In the data rows, 500 means zero.
Some points, each followed by its number:
[461 456 455 472 515 578 599 595 577 566 545 523 494 442 420 416 414 414 415 415 418 422 433 451] 0
[486 492 506 522 567 621 634 607 565 515 457 427 417 417 421 434 447 465 471 485 481 481 478 479] 1
[624 695 647 481 404 402 398 410 443 533 633 657 618 504 437 419 417 413 434 413 416 419 433 427] 2
[638 635 588 540 522 509 493 475 471 502 510 484 440 421 417 416 415 414 412 414 418 421 433 456] 3
[435 443 412 406 397 401 400 400 406 411 435 463 499 547 580 590 579 569 620 662 683 656 567 454] 4
[613 657 670 665 625 550 467 428 411 404 410 414 412 413 416 418 440 514 589 533 454 426 434 443] 5
[619 620 611 585 526 449 440 464 491 504 512 512 512 512 504 478 434 417 408 414 412 422 433 444] 6
[622 676 692 670 617 596 583 572 543 494 458 433 421 416 416 415 414 414 415 414 422 419 433 459] 7
[471 484 532 611 669 694 691 670 626 544 484 459 495 573 627 637 601 525 464 427 416 424 433 444] 8
[660 690 595 437 404 407 409 448 519 604 638 625 557 470 433 417 416 414 416 413 422 421 433 451] 9
[588 586 573 544 501 451 416 415 408 421 462 509 528 543 576 554 488 447 419 423 421 421 434 446] 10
[437 423 413 407 403 407 421 517 634 681 670 631 580 533 491 457 437 420 411 416 421 419 433 451] 11
[443 413 413 407 410 402 397 403 402 412 412 424 473 522 544 546 547 563 573 627 659 681 689 688] 12
[446 413 446 525 647 694 692 661 631 631 630 608 540 469 436 423 418 414 392 416 415 420 434 471] 13
[529 505 508 493 480 438 416 415 414 438 465 511 547 571 581 582 583 579 555 608 630 634 632 628] 14
[454 408 413 406 413 403 399 401 404 425 455 521 600 635 623 575 493 443 408 505 630 681 657 591] 15
[630 675 712 730 684 577 465 422 416 402 410 412 413 414 416 417 416 413 441 413 413 420 433 431] 16
[691 712 704 676 621 540 495 438 410 405 410 411 411 413 415 415 414 414 414 413 413 422 433 436] 17
[440 437 412 406 401 401 397 401 405 402 409 409 412 414 417 426 467 573 685 738 760 752 719 655] 18
[579 617 607 565 471 429 407 400 403 405 417 448 491 512 512 493 453 424 439 435 451 470 484 473] 19
[561 594 592 592 567 542 498 476 486 492 505 511 505 491 468 450 458 505 553 498 488 494 506 483] 20
[446 418 412 407 410 401 396 409 412 430 502 658 733 722 642 558 520 480 430 432 426 426 434 462] 21
[449 426 413 407 404 403 401 398 404 405 414 426 454 493 512 519 514 523 588 653 682 688 678 657] 22
[590 628 665 693 696 650 558 484 438 419 413 413 413 418 426 448 476 508 527 544 538 530 516 495] 23
[445 427 418 421 440 483 550 607 634 639 623 589 547 567 632 666 649 576 466 428 418 422 433 450] 24
Which three points above are nearest to each new point, looking only along the 2 directions in which the numbered points spread most? Their numbers follow each, nearest first.
[540 587 634 670 692 681 633 562 471 439 434 453 484 508 514 509 490 454 431 418 422 422 433 447] 3 7 6
[445 425 413 409 407 413 441 488 543 576 609 650 668 648 590 513 463 456 480 524 577 594 587 569] 21 15 24
[444 411 414 418 493 607 619 498 419 412 413 425 465 567 659 693 682 630 497 452 422 422 434 470] 21 10 2
[447 434 442 462 482 495 504 560 625 626 580 496 428 417 416 429 461 506 534 541 524 490 472 471] 10 2 9
[443 432 412 406 402 400 399 401 406 407 436 539 609 609 562 534 541 550 561 540 534 542 545 527] 15 14 4
[451 437 412 408 405 410 422 440 485 539 587 606 601 583 601 647 638 540 455 416 418 423 433 444] 21 24 11
[448 436 412 406 400 403 400 400 407 418 481 555 594 598 567 499 442 437 493 510 538 591 643 646] 15 14 4
[595 623 627 603 568 532 514 509 515 513 515 504 487 455 428 426 418 416 413 420 424 466 496 509] 3 6 1
[445 423 412 407 402 407 402 398 404 412 435 513 633 699 712 681 597 480 432 439 502 620 685 695] 15 4 14
[440 415 413 406 415 404 398 405 408 423 442 469 494 558 669 694 666 609 551 569 556 561 551 551] 15 4 14
[454 424 415 418 440 511 611 664 680 662 611 521 454 436 449 485 544 587 613 625 621 586 553 534] 21 15 24
[449 425 413 408 408 417 434 475 529 624 669 653 585 502 490 524 566 586 583 563 517 480 463 464] 21 24 11
[441 406 415 416 443 476 501 524 567 598 594 595 591 578 550 509 464 433 396 444 478 528 563 587] 21 24 11
[522 527 577 607 642 658 622 529 441 420 412 414 413 413 416 417 428 444 446 455 445 425 435 476] 3 7 6
[442 488 502 597 660 694 692 684 669 663 671 657 609 522 457 424 421 415 448 412 415 422 433 415] 13 8 0
[456 428 413 407 399 414 469 592 663 641 532 436 421 431 466 542 590 602 580 520 461 433 438 452] 21 11 24
[440 426 417 420 449 507 592 668 688 692 676 630 563 515 538 594 653 674 671 645 589 509 467 457] 21 24 11
[448 453 412 409 399 429 460 509 572 587 591 557 496 451 434 441 510 591 609 469 427 420 433 423] 21 11 0
[452 430 412 406 402 400 404 407 466 605 680 681 619 523 513 555 582 588 581 543 493 470 459 457] 21 24 11
[438 438 415 413 416 443 462 488 494 495 504 514 535 572 612 637 641 626 622 602 614 617 617 598] 15 4 14
[455 419 413 407 405 410 445 525 573 560 491 437 463 513 554 604 621 603 536 493 447 429 437 463] 21 24 11
[441 425 415 415 434 470 525 576 600 639 667 651 600 533 510 539 582 608 623 619 580 519 479 465] 21 24 11
[440 425 414 410 417 435 484 547 582 601 612 612 597 555 519 504 491 478 468 477 508 585 637 641] 21 24 15
[451 432 412 407 401 404 406 427 500 617 684 707 690 629 533 490 516 556 581 557 521 473 456 453] 21 24 11
[502 491 469 469 467 461 431 416 446 533 586 586 547 485 479 504 523 527 530 498 467 453 450 449] 10 2 1
[466 448 454 460 476 490 481 446 419 421 435 469 505 541 560 567 558 540 527 541 566 585 606 628] 14 15 4
[442 417 413 406 413 402 397 404 403 418 444 495 575 643 685 697 668 583 440 425 416 426 434 461] 21 15 24
[585 626 637 649 652 667 662 641 590 509 448 424 416 414 417 415 416 412 424 414 420 417 433 444] 7 3 17
[447 431 461 491 506 504 490 472 500 545 574 600 618 619 593 537 478 437 406 443 479 527 563 578] 21 24 11
[450 432 413 407 400 418 461 490 492 472 466 464 455 444 439 448 471 502 546 569 597 619 634 624] 14 4 15
[442 427 421 427 460 514 586 642 655 648 622 575 518 483 499 557 630 646 602 569 528 479 455 455] 21 24 11
[450 431 417 421 443 504 604 652 689 699 693 664 604 514 460 450 458 507 583 619 619 598 545 499] 21 24 11
[458 433 457 478 510 518 512 506 497 509 522 571 637 677 681 659 617 561 500 519 517 507 497 506] 21 24 11
[525 513 499 481 455 428 408 408 404 406 410 412 414 426 456 459 437 449 521 584 605 608 614 618] 14 22 4
[449 422 413 406 406 402 404 396 402 407 415 454 600 699 697 610 462 423 424 462 530 622 660 662] 15 4 14
[443 419 432 477 568 600 550 458 420 409 407 414 412 413 414 420 420 412 412 508 641 661 581 490] 19 20 14
[436 429 412 406 400 403 396 406 407 414 468 615 703 715 672 617 596 571 549 490 459 437 442 442] 21 15 24
